500 stands for zero in the data rows.
Here are some points, each followed by its number:
[549 449 524 450 375 539 420 542 429 725 667 449 434 549 541 544 475 638 440
 510 442 600 597 533 608 525 557 477 508 441 511 577 390 340 387 507 505 323
 372 421 499 389 438 437 507 480 514 422] 0
[670 620 401 457 397 295 519 516 405 466 613 513 671 495 627 520 490 474 621
 466 526 502 613 372 465 683 512 467 426 465 536 513 507 614 429 492 479 266
 474 405 692 359 438 430 666 554 631 296] 1
[341 429 489 436 445 546 408 606 579 597 596 497 524 683 528 438 574 711 413
 510 477 517 571 483 436 533 548 396 473 397 420 540 409 404 404 497 493 510
 345 483 616 369 419 444 474 354 489 393] 2
[629 536 479 491 423 337 501 565 427 524 565 518 531 424 676 479 525 493 507
 496 448 514 549 369 425 743 542 491 490 469 505 466 527 551 360 524 534 291
 418 421 778 388 397 428 613 484 680 297] 3
[409 539 531 428 516 643 513 666 714 545 420 416 460 488 469 639 606 458 444
 495 530 590 521 442 492 488 501 519 412 421 490 648 603 524 560 400 582 663
 633 669 580 474 546 495 362 565 444 699] 4
[417 421 536 424 458 621 493 522 577 601 656 547 541 621 495 464 528 596 532
 496 473 570 524 490 446 530 519 526 547 479 503 614 463 517 460 521 414 480
 400 516 513 496 523 484 544 420 511 521] 5
[436 491 536 506 552 502 563 491 593 548 563 459 534 574 452 590 504 595 382
 582 382 571 442 438 420 546 454 502 458 455 479 586 623 530 582 488 421 542
 427 481 592 447 358 654 585 276 578 385] 6
[543 565 516 500 629 456 519 548 450 428 338 348 374 399 565 519 537 448 432
 537 416 435 397 360 581 622 517 457 551 499 473 430 593 634 549 481 546 529
 574 464 574 446 527 579 394 533 421 504] 7
[785 613 566 541 544 549 642 414 341 583 523 559 514 355 333 539 386 320 473
 457 596 431 235 349 518 505 524 524 716 766 551 523 617 551 753 485 333 383
 555 382 361 524 497 516 571 582 448 737] 8
[559 423 546 490 463 399 501 409 400 467 554 501 473 406 666 584 454 512 557
 445 567 421 534 460 537 612 416 437 615 478 474 298 401 381 330 422 580 231
 458 424 531 469 535 455 458 558 568 379] 9
[431 572 537 509 450 499 532 506 537 736 625 560 500 499 353 479 554 463 443
 554 424 595 434 408 473 511 554 546 432 548 549 775 561 515 568 630 371 522
 492 516 497 432 487 582 578 374 560 527] 10
[318 535 605 471 385 554 213 525 423 658 588 659 407 498 612 576 420 474 612
 358 475 425 590 779 538 273 593 424 415 501 491 529 260 240 349 472 628 142
 527 612 364 592 526 428 381 512 499 607] 11
[510 417 494 456 317 444 443 487 507 537 582 496 529 530 556 513 309 570 444
 569 432 499 498 554 476 588 474 485 489 437 615 448 463 383 302 577 543 454
 380 513 596 515 497 492 489 502 567 409] 12
[446 494 445 546 477 538 458 427 490 532 494 636 549 546 481 444 514 380 572
 474 589 546 392 668 572 347 520 599 534 551 485 570 416 457 506 537 432 520
 401 532 338 652 650 519 540 539 408 500] 13
[450 501 544 403 497 432 480 567 424 599 620 507 536 500 610 439 541 593 503
 481 502 484 552 575 517 491 521 435 599 532 378 430 444 425 597 443 540 421
 482 388 412 496 540 604 651 427 365 454] 14
[541 564 512 548 650 518 473 503 406 309 375 380 559 484 583 490 588 604 560
 519 645 376 549 547 503 389 472 507 487 608 389 424 440 589 635 364 478 692
 643 538 341 606 569 490 304 657 274 562] 15
[565 582 522 460 352 500 441 508 534 486 414 600 341 328 542 574 495 318 663
 430 621 294 519 518 532 547 540 512 525 484 606 261 464 478 265 337 632 276
 460 562 539 669 506 381 567 589 622 635] 16
[673 592 560 503 513 577 507 471 415 568 459 454 413 442 412 564 367 452 317
 531 426 519 427 379 619 516 468 477 533 560 525 470 657 476 530 520 520 452
 588 485 411 460 447 382 426 531 515 638] 17
[454 374 437 559 653 681 548 490 675 622 653 530 627 663 275 415 615 588 300
 657 469 694 362 440 508 473 511 653 478 475 467 731 587 580 701 650 211 940
 449 536 395 443 565 672 538 487 390 473] 18
[400 530 631 492 568 316 435 467 494 542 410 422 558 435 549 517 525 432 618
 397 425 469 479 641 462 319 542 358 394 606 410 483 433 481 629 391 505 445
 490 513 445 576 398 629 591 431 443 547] 19
[421 449 473 586 470 596 396 515 521 580 553 597 455 499 242 402 488 480 474
 454 635 619 407 629 581 268 496 624 525 513 507 682 401 508 613 610 401 549
 592 510 242 536 719 514 372 636 471 687] 20
Which three points above are nearest to each new point? Their numbers follow each, nearest first.
[520 545 447 452 502 458 602 529 435 502 574 473 644 493 541 562 631 509 522
 514 513 552 524 465 527 559 464 501 553 485 418 602 436 594 500 515 364 481
 467 422 577 336 479 457 612 537 579 471] 5 1 14
[476 451 322 514 336 578 471 581 401 500 536 679 575 439 544 487 684 454 675
 384 626 468 724 540 500 425 487 592 509 424 577 564 315 518 333 547 482 513
 454 523 518 601 670 311 491 693 483 523] 13 5 16
[494 363 539 513 427 427 397 429 536 535 568 538 405 568 517 544 530 490 408
 568 416 520 518 492 558 617 439 514 443 382 547 539 528 340 312 548 430 543
 426 483 516 408 584 461 468 361 636 393] 12 5 0
[568 447 464 437 303 561 534 417 466 479 490 590 472 335 497 532 425 429 729
 343 603 439 549 518 485 484 531 468 613 540 586 345 452 506 288 407 651 182
 555 562 504 640 579 349 591 694 572 580] 16 9 12
[595 488 537 493 513 458 504 516 433 570 577 464 430 531 360 541 429 582 318
 531 491 509 424 308 481 639 458 467 490 463 541 500 551 546 551 568 398 503
 443 544 584 366 446 533 547 446 544 482] 6 17 10
[481 602 603 320 317 543 302 555 435 759 710 631 542 410 384 579 444 439 493
 455 549 525 463 515 545 466 585 479 546 594 543 636 480 389 397 443 506 116
 454 468 530 522 452 483 651 346 553 580] 0 5 10
[351 281 358 514 458 664 442 507 526 615 659 530 540 667 379 501 527 656 551
 496 652 554 550 622 559 387 577 483 549 459 496 596 413 448 524 620 497 533
 311 553 434 460 613 527 504 443 478 415] 5 2 13
[454 542 581 570 672 370 503 478 516 450 450 421 547 593 515 565 510 493 469
 561 370 569 525 486 517 559 500 517 420 484 572 572 573 508 561 496 488 551
 527 479 598 477 345 661 580 359 475 462] 6 7 19
[578 531 436 527 567 529 537 466 457 522 597 476 661 522 450 454 650 565 531
 540 614 589 416 430 453 564 521 588 603 504 517 543 544 594 570 545 350 492
 466 414 581 430 568 600 626 556 438 576] 5 10 14
[577 453 352 589 515 545 474 565 539 553 717 509 611 660 339 373 643 649 450
 630 543 695 479 356 535 525 464 594 448 398 389 759 509 605 521 666 167 727
 428 458 487 241 559 571 598 462 533 433] 18 10 5
[420 454 536 491 541 588 601 545 611 505 463 508 428 541 517 465 516 500 467
 533 623 446 562 361 490 584 509 554 582 421 543 404 561 535 379 486 609 626
 474 634 619 493 497 446 460 485 583 445] 5 12 7
[510 551 691 555 698 326 489 436 479 364 391 421 357 421 545 552 434 416 422
 507 299 498 554 473 530 608 450 439 388 390 488 433 527 403 490 472 620 536
 580 435 686 501 381 546 409 435 601 411] 7 6 17
[628 379 454 702 377 553 528 377 507 339 385 539 281 375 490 364 432 414 369
 596 399 407 477 442 517 625 411 585 512 440 528 267 569 435 377 626 555 556
 629 486 503 568 502 307 253 595 656 561] 17 7 12
[532 546 402 564 679 474 771 513 509 288 413 368 647 459 612 378 568 494 629
 398 571 446 414 487 436 564 436 611 432 532 423 398 517 671 644 463 408 837
 638 461 322 570 526 606 458 654 370 523] 15 7 13
[530 481 380 469 427 448 482 566 499 601 542 542 696 535 459 468 558 537 544
 644 519 673 537 364 457 544 475 486 523 513 481 507 485 630 551 583 398 495
 404 410 600 327 479 519 674 475 547 549] 5 10 6
[444 446 510 487 474 487 568 405 626 343 444 476 370 513 386 428 299 435 380
 623 450 428 451 448 542 625 501 585 532 442 602 425 647 457 302 524 669 651
 554 534 669 504 397 430 448 493 540 525] 12 17 7
[637 684 425 597 719 401 791 466 541 274 334 406 635 440 580 468 544 542 597
 533 662 452 520 472 448 516 444 699 453 578 489 307 542 690 613 468 365 806
 616 458 415 608 470 732 580 642 387 482] 15 7 13
[391 476 515 509 453 551 385 532 434 617 533 487 472 449 572 511 514 556 524
 430 609 459 544 562 523 358 566 526 477 566 440 502 448 413 536 549 453 434
 575 513 280 552 589 392 318 514 366 606] 13 20 14
[679 673 580 461 626 193 710 459 182 315 318 298 598 342 977 615 574 572 793
 422 573 276 578 529 466 666 517 405 603 508 366 37 361 540 372 180 640 344
 484 446 552 579 378 515 674 585 343 447] 9 16 14
[714 664 454 460 505 620 537 367 455 659 492 522 579 290 394 499 438 422 559
 370 648 495 307 385 584 383 541 491 796 706 522 496 546 534 747 475 414 276
 545 409 448 510 563 562 607 572 507 678] 8 17 13
[642 551 329 450 424 633 793 481 650 519 548 593 435 343 303 420 460 444 584
 436 655 333 346 397 503 606 585 608 684 592 591 485 594 639 523 491 506 480
 420 529 510 565 519 571 633 570 539 640] 8 5 17
[458 471 394 425 408 554 443 588 466 560 632 556 508 536 560 525 524 464 581
 469 477 537 563 601 518 403 510 552 482 468 532 573 388 462 359 567 472 407
 425 574 490 498 571 351 451 561 450 548] 5 0 13
[648 470 439 586 551 454 577 482 404 286 380 448 597 477 607 374 586 486 562
 496 656 313 454 549 523 495 437 564 566 621 394 355 497 614 680 536 490 625
 655 467 235 665 610 434 410 814 339 651] 15 13 7
